Rotation paths and how fast each direction turns (degrees each step):
Each turn is a multiple of 5 degrees from 10 to 175, or 0.
Each row of a path follows its step; steps can be skipped.

step 1: [ 26,   0, -12, -19,  19, -16, -24,  -6,  25, -13, -10,  23,  -6,   5, -24,
  24,  15, -10, -10,  13,   0,  38,   3,  13,   8,  11,  -8, -15, -18,  -1,
  21,  -4,   3,  -7,  14, -22,   5,  18, -19,   9, -41,  36, -29, -39,  19,
  23,   0, -20, -11,   5,  20, -10,   7,   2,   1, -22, -10,   5, -38,  -5,
 -10,  25,  13, -15,  10,  -9]
step 4: [ 14,   7, -38,   0,   3,  11, -41, -10, -16, -10,   5,  -8,  33,  -7, -34,
   6,  13,   2, -12, -21,   3,  19,   4, -11,  -2,   5, -10,  -9,  -6,  -6,
  23, -34, -20, -25, -19,  19,  23, -15,   1, -20,  27, -17,  23, -27,  37,
 -20,   3, -15,  -1,  31,  -4, -21, -12,   6,  -2,  -7,  -7, -24, -16, -12,
  -9,  23, -11,   2, -24, -16]
step 5: [ -5,  20,  -6,   1,   7,  17,  -7, -14,  29,   8,  24,   4, -16,  -2,  25,
  -1,  -1, -15, -40,  16, -10, -17,  -5, -11,   5,   9,   4,  11,  46,  22,
  22,  26,  20,  11,  -6,   0,  -6,   0,  40,  48,  17,  15,  28,   0,  -2,
 -18,  23,  39,   4,  -4,   3, -17,   4,  20,   5,   8,  -7,  -8,  25,   6,
  18, -27,  -6,  -7,  -1,  -7]
step 6: [-35,  -2,  15,  -4,  -4,  23,  -8, -11,  13, -15, -29, -12,   9, -22, -43,
 -12,  28,  13,  -1,  18,  18,  25,  19,  28, -31,  11, -15,  -7,  30, -25,
  25,   4,  -5,  13,   4,  11, -11,  -8, -35, -30,   2,  21, -15,   8,  13,
  -3,   1,   3,  17,   7, -15,  26,  20,   0,   1, -13,  16, -18,  -7,  14,
  18,  19,   9, -11,   3, -33]
step 9: [ 15,   9,  20, -21, -21,   5,  10, -22, -40, -11,   6,   3,   1, -36, -25,
  -7,  -1,  21,  26,   8,  10,   6,  -2, -33,   0,  34, -25,  16,  13,   0,
  12, -29, -14,  25,  22,   2,   2, -22,   2, -27, -20,  13,   4,  -7,  10,
  13, -25, -21,   8,  40,   8, -15,  14, -29,  -6, -11, -16,  25,   0, -15,
  11, -19, -16,   9,   0,  -4]
step 10: [-12,  -7,   7,  -3,  -5,  18,  -2,  -3,  10,   7, -34,  24,   1,  10,  29,
  25,  -5,   1, -11,  16, -29,  -4,   3, -15,  14, -21,  25,  26, -40,   3,
   7,  18,  -3,  -2,  22,  37,   5,  -6,  21,  39,  18,  17, -16, -15,   4,
  10,  18,  -4, -11,  23,  47,  13, -12,  12,   2, -13,  14,  -9,  -4,   9,
  -6, -14,  14,  30, -24,  14]
step 12: [-17,  -7,   2, -23, -20,   4,  20,   2, -30,  21,  27,  32,  21,  17,  -6,
  15, -28,  -9,  11,  14, -10, -19,  12, -30,  -1,  -6, -16,   8,  22,   1,
  16,   8,  10,  -9,  -6,   4,  17,  -2, -20,  -9,  22,  21,   3, -23,  29,
  32,  12,  -4,   2,   7,  35, -14,  -2, -18,  34,  20,  -4,   8, -25,  23,
 -12,  28,  -1, -17,  12,  30]
step 14: [ -1,   7,  -6,  -6,  16, -18,  34,  -1,  11,  -5,   7,  -9,   9, -17,  15,
 -16, -13,   8, -10, -12,   7,  -5,  -6,   2,  27,  32,   5,  -9,  23,  -9,
  19,  -8, -16, -19,  -8, -21,   5,  -8, -14, -15,  19,   0,  33,   7,  28,
  34,  18,  -5,  41,  37,  -7,  15,  11,  28, -35,   2, -25,  17, -10,  22,
   4,   5, -32, -17,  22,   9]
step 16: [ 24,  -6, -24,  -3,  17,  21,  34, -26,  19, -11, -11,   2, -21,  -9, -22,
 -36,  -8,  -8,   7, -11,  41,  32,  30,  -8,  13,   5,  10, -18,   1,  11,
  -6,   5, -11,  14, -27,  23, -20, -11,   2,  25,   5,  -1,  -3,  -5, -23,
   1,  14,  22,  35,  14, -21,   1,  29,  12, -14,  19,  16,   1,  14,  -6,
 -37,  -1,  12,  11,   0,  -8]
Directions:
[ 2,  3, -1,  1, -2,  5,  5,  3,  5, -6, -3,  0, -2,  4, -9, -2, -3,  2,
  3,  0, -1, -9,  8,  6,  4, -3, -2,  2,  2, -2,  2,  1, -7,  6,  1, -4,
  0,  1, -2, -5, -3, -3,  0,  2,  8,  0, -9,  6,  2, -2,  0,  2, -2, 12,
  0,  1, -6,  6,  3,  0, 11, -3,  0, -2,  7,  4] : 130
[ -3,   8,  -1,   2,  -5,  -3,  -1,  -2,  -2,  -4,  -2,  -3,  -6,  -8,   6,
   5,   1,   1,   5,   7,  -3,  -3,   2,  -6,   2,   0,  -4,  -3,   2,   1,
  -1,   2,   1,   4,   7,   3, -12,   2,  -7,   1,   0,  -3,  -3,   9,   4,
   0,   3,   8,   4,   5,   1,   8,  -5,   0,  -7,   3,   4,   0,  -7,  -4,
   0,   5,   4,   7,  -3,  -3] : 100
[ -2, -10,   9,  -3,   4,   4,  -4,  -2,   0,  -2,   1,   3,  -1,  -1,   1,
  -2,  -3,  -2,   3,   0,   0,  -2,  -7,  -6,   2,   0,  -5,  -2,   6, -11,
   1,  -6,   4,   2,   6,   1,   0,  -3,  -4,  -1,   4,   3, -10,   6,   4,
  -7,   5,  -5,   1,  -5,  -5,   1,  -4,   0,   2,   0,  -3,  13,   2,   1,
   0,   2,  -6,  -7,   0,  -2] : 125
[ -2,   0,  -4,   7,  -1,  -3,   7,  -6,   2,  -2,   4,   3,  -3,   1,   6,
  -4,   8,  -3,   2,  -5,   0,   1,   2,  -1,   1,   7,   3,   3,  -5,  -3,
   0,   3,  -3,  -2,   4,   4,  11,   1,  -2,  13,   3,  -1,  -1,   4,  -4,
 -11,   2,   0,  -4,   1,  -4,  -1,   0,   8,   3,  12,   1,   2,   3,  -1,
   2,  -1,   5,   7,   5,  -1] : 130
[  1,  -4,   3,   2,   4,  -6,  -3,  -9,   0,   3,  -1,   7,   4,   3,   1,
   4,   5,  -6,   2,   2,   0,  -5,   8,  -5,   3,   1,   5,  -4, -11,   0,
  -2,  -4,  -1,   6,  11,  -3,  -3,   0,  -2,  -7,   1,  -3,  -1,  -4,  -4,
   7,   2,  -2,   4,  -5,  10,  -9,  -4,  -1,   2,   0,   0,  -2,   2,  -3,
   4,  -6,  -1,   2,   2,  -5] : 40
[ -8,  -4,  -3,   0,  -5,   2,   4,   3,  -1,   2,  -1,  -1,  -9,  -3,   8,
  -5,  -4,  -5,   0,  -3,   6,  -1,   1,  -8,   6,  -1,   9,  -5,  -1,  -5,
   2,  -2, -10,   3,  -8,   2,  -2,  -7,  -6,  -1,  -1,  -4,   2,  -3,   1,
   7,  -2,  -3,   1,   2,   6,   8,   6,  -5,   4,   4,   2,   3,   3,   7,
  -1,  -4,   2,  -3,  -3,   3] : 10
